Each named move below is a turn or a mirror, shown by a few rows before and after it. Which moves, in which order, take the first row of each later pair to the second? The first pair is answered.
move rudu:
[ 23  -5   8  21   4 -25   0  -8  -9 -35  29 -14 -16  -8] -> [ 10   0 -25  17  11  -1   3  -9 -31 -36  -1   1 -13  22]
[-11  20  14  31 -23  -8  25  11  19  -2 -17  14   7 -32] -> [-21  24  -4  29 -20   7  27  11   9  -4 -30  20   9 -17]
[  1  25 -12  -6 -37  23  29  34  50  14 -10  29  10 -16] -> [  3  27  -9  -3 -36  16  27  32  52  12 -10  26   8 -22]
move tave:
[-25 -48  32 -53  -5   6 -20  29  29  25 -20 -25  -2  16] -> [-36 -39   3 -49   2  25 -11  24  12  22 -42 -11   2  40]
[ -4  -9  24  -6   5   0 -35   7  32 -10  -2 -16 -21  12] -> [-12  -8  20 -12  -3  10 -33  11  34  -7 -16 -13 -21  20]
[ 32  45 -23  40  16   4  28  -1 -13 -22  -3  32 -11 -30] -> [ 41  43  -4  43  18 -12  24   4  -3 -19  13  23 -14 -44]
[ 10 -11 -12  -4  33  -1   1  -8 -29 -27  21   3  -7  22] -> [ 14 -20  11  -8  29 -16  -1  -4 -14 -22  35  -6 -10   3]
move tene:
[ 14   2  16  -2 -22  15  -3  14  11  -1  -7   2  12 -20] -> [ 15  12  -1   5 -21  25   4  10  -2  -5 -12   8  12 -15]
[  2  -2  19   4 -12 -17  -6   8  39  -8  -2 -17  -6 -30] -> [  4  18   0  17 -24  -6   8   4  31 -12 -15  -3  -5 -32]
[  0 -14  22 -18 -10 -27  16  16  -3  -3  11   0 -19 -28] -> [ -1   2   9 -11 -20 -18  26  17  -8  -5   2   9 -17 -34]
[  4 -22  -8 -10  60   2 -20  -5 -19 -28  14   4  19  43] -> [ -1 -41  33 -32  41 -13 -26  14  17  -8  18 -14  18  22]
move logi:
[ -4 -11   9   6  42  -4 -25   8  -2   8  22 -18 -20   3] -> [-24 -16   5 -14  21  18 -19  21  14  23 -12 -13 -14  14]
[  3 -26  12  -3  54  -1 -39   0 -46 -17  16 -13 -21  76] -> [-31 -22  53 -43 -39  16 -12  44  30  31 -41  -8  -9  29]
[  7  15 -11  11  -3  12  20   7   4   3  -1  16  28 -13] -> [ 15  16 -16  16   6   8  19   2  -5  -3   8  13  27 -11]
[-12 -14  -5   9 -13 -21   4  -7  -1   1   7  28   6 -14] -> [-15 -17 -15  10  -3 -16   1 -13  -9  -5   4  30   4   0]
Now pairs of rows:
(2 to 3 moves a pair)
[ 15  44 -42  33  -8   3  31 -17 -12 -20 -19   2  15  -8] -> [ -2  11  26 -10 -34 -13  19  11  47  10 -17 -25  15 -34] -> tene, logi, rudu
[ -3  14  -2 -16 -47   0   9  12  40  26 -24  -1   6 -36] -> [ 16  27  -5  10 -44 -11  10  -1  28  13  -5   2   5 -53] -> tene, rudu
[ 25  32   5  47  -9 -29   5  -6   0  -3  32   9  -3 -59] -> [-30  11 -46   8  14  35  -5   5 -30   7 -45  24   7  37] -> tene, tene, logi
[  2  -7 -54  13  80  16  -7 -37 -72 -40 -20  -5  -3  62] -> [ 11  16  57  -5 -58 -26  36  10  61  18 -12 -16   0 -93] -> logi, tene, rudu
[ 14 -10  23   2 -29 -37   8   5  21   8  36  -5   3 -24] -> [  9   2 -39  22   9 -11   9 -14 -36 -12  18  15   4  26] -> tene, logi
[-34 -11  10 -53 -18   1 -18  11  21  15 -30  11   3 -10] -> [-31  -7  13 -50 -25   2 -12  10  24  12 -29  12   3 -18] -> tave, rudu, tave
[ 26   4  10  31 -20   0   4   7  11   1  17   4  -5 -16] -> [  3 -15 -10   8   4  26  -8  12  -5   3 -11   6  -3  37] -> logi, rudu, logi
[-18  24 -45   7 -31  48  18   0  16   5 -43  12   1 -12] -> [ -4  24 -11  11 -45  22  19   1  38   7 -20   2  -4 -52] -> tene, logi
[ 10  26 -18   8 -16 -52   6   6 -28 -32  45  20 -16  -3] -> [ -2  21 -37   2  -4 -31   3   3 -47 -31  27  24 -15  30] -> tene, rudu
[-20  21   2 -33 -19  16  -2  17  29  26 -37  17   0  -9] -> [ 25  21   7   7  36 -29 -21 -13  -3 -11  38   1 -13 -21] -> rudu, logi
[ -1   7  37 -12 -58  -3  12  26  45   9  -7  -4  17 -51] -> [ 22   0  48   1 -30 -31  -4  14  32  -5  34 -15   8 -59] -> rudu, tene, rudu
[  8  11 -23  -2  -2 -10  11   1 -17 -20   6  14  -7 -11] -> [-14 -13 -13 -34   1   1  -4  15  -4  -5 -11   3  -5  11] -> tene, tene, logi
[ 15  21  33  20   4 -29  -6  20   8  -4  67  -1  -8 -51] -> [-13  58 -48  24 -17  33  21  16 -27  -5 -10  39   0  -7] -> rudu, logi, tene
[-38  12 -58 -17   7  56  10  -3  -7   2 -57   8  -1  62] -> [  4 -37  58 -26  28 -34 -29   4  51   7  52 -45 -12 -10] -> tene, rudu
[  8  -2  49 -15  12 -31 -10   3  23  39   8  30  -8 -36] -> [ -2  26 -26   1  21   7   5 -12 -27  22 -30  59  -3  14] -> tene, rudu, tene
[ -2  34   2  12 -52  10  29  -9  13 -10 -18  11   2 -13] -> [ 16  -4  22  19  20 -24 -14 -25 -10 -30  40 -14  -9   8] -> logi, tene, tene
[-34   9 -42  -6 -28  39  18   8 -13  10 -69  22   9  36] -> [ 11  11  44  11 -50 -36  14  12  41  14  15  -8   3 -66] -> tene, rudu, tene
[ -4 -11  33 -12  40   1 -28   9   6   9  24   2   5  25] -> [ -3  42   2   9 -22  22  16   7  13  16 -13  34  13  -6] -> tene, tene, tene
[-22 -40  46 -32  15 -11 -15  14  24   2   5 -24   9  43] -> [-21  33 -24  10 -42  22  42   0   0  -5 -41  25  18  28] -> tene, tene, tene
[  7  15 -57  19  15   3   5 -21 -37 -34   1  28   3 -43] -> [ 19 -14  -9   8  33 -28 -14 -18 -16 -32  40   1  -1 -60] -> rudu, tene, tene
[-33 -63  11 -67  18  34  -9   1 -10  26 -48 -16  14   6] -> [ 31 -18 -25  15  60  -5   0 -49 -68 -24  29  -2   1 -19] -> logi, tene, logi
[-22 -28  -6 -19  18  13   3  18  23  31 -11  -4 -15   4] -> [ -5   5 -10   8 -13   1  28  12  29  26   3   8 -16 -42] -> tave, logi, tene
[ 17  39 -10  34 -47  16  30 -26 -26  -2   5  24 -18   1] -> [-16  15 -14   0 -42  45  20 -10 -20  13 -32  17 -11  41] -> tave, tene, logi
[-17   7  12 -15 -32   5  14  20  32  34 -19  -6   8 -27] -> [-21  -9 -28 -11  38  17 -11   0 -23   9 -12  -4   7  42] -> logi, tene, logi
[-16 -17 -27 -10 -19  27   4   8  14   1 -21  11   1  25] -> [  6 -26  18  -6 -15 -10  -8  11  33   3  24 -14  -4 -13] -> tene, rudu
[ 32  24  29   4 -19 -32  19  21  23  15  -3 -15 -13 -64] -> [  2 -14 -18 -18  62   4 -17  11 -33   1 -24 -16 -14  47] -> rudu, tene, tene
[ -3  30 -16  20 -23  23  18  -5  -3   1 -23  18   6  -2] -> [  1  -5  -6  11  34  12 -20 -10 -20 -10   7  -1  -1  35] -> tene, tene
[-17  -9 -12 -31  24  18 -20  14  -2  14 -50   3   3  50] -> [ -9 -12 -12 -25  36  14 -26   7 -12   9 -36   1   1  55] -> tene, tave
[  9  23  -9  29  -6 -23  15 -10 -14  -5  19  14   9 -34] -> [-29  -5   9 -21 -22   4   7  19  18  24 -26   5  14  -8] -> logi, tene, logi
[-30 -21 -10  -8  14  35 -20  -7 -19  15 -34   1  34  44] -> [ -8 -19  53  -4 -20 -11 -16   1  30  27  12 -20  33 -32] -> tene, logi
[ -7   8 -36  -3   7  26  17  36   1  21 -21  -6  -9  26] -> [  8 -21  11 -11  20  -7  -3  43  23  27  20 -30 -13   6] -> tene, tene, rudu
[ -7  10  -2  -9 -46  11  18   3  13  18 -39   0   8 -13] -> [ 30  -2   8  19  12 -32  -7 -22 -12  -9  36 -15  -3 -15] -> rudu, logi, tene
[ -6  12  -6 -19  -3   3  15   1 -22 -22 -25   3  28  36] -> [  7  -5  38 -24   4 -29  -2   4   1 -16  14 -22  22  10] -> tene, rudu
[ 24  41 -12  16 -47  -5  19  -3  -3 -25 -13  22  -7 -54] -> [ 21  22  18  -1 -51 -15  11   8  21 -12  -3  12  -8 -63] -> logi, logi, rudu
[ 15 -13  18 -27  -6 -23 -22  30  16  23  -4 -29 -20 -28] -> [ 20 -18 -23 -13  41 -12 -31  11 -31   0  -6 -22 -22  17] -> logi, rudu
[ 26  44 -31  41 -19   6  42 -18  -2 -34  -2  29   8 -21] -> [ 27 -16  -5  20  59 -15  -9 -21 -14 -47  44  -2   0  26] -> tene, tene
[ 20  17 -33  34  41 -17 -25 -44 -59 -52  35  22 -22  21] -> [ 24 -14  34  13  35 -53 -44 -27 -14 -35  73  -8 -27 -15] -> rudu, tene
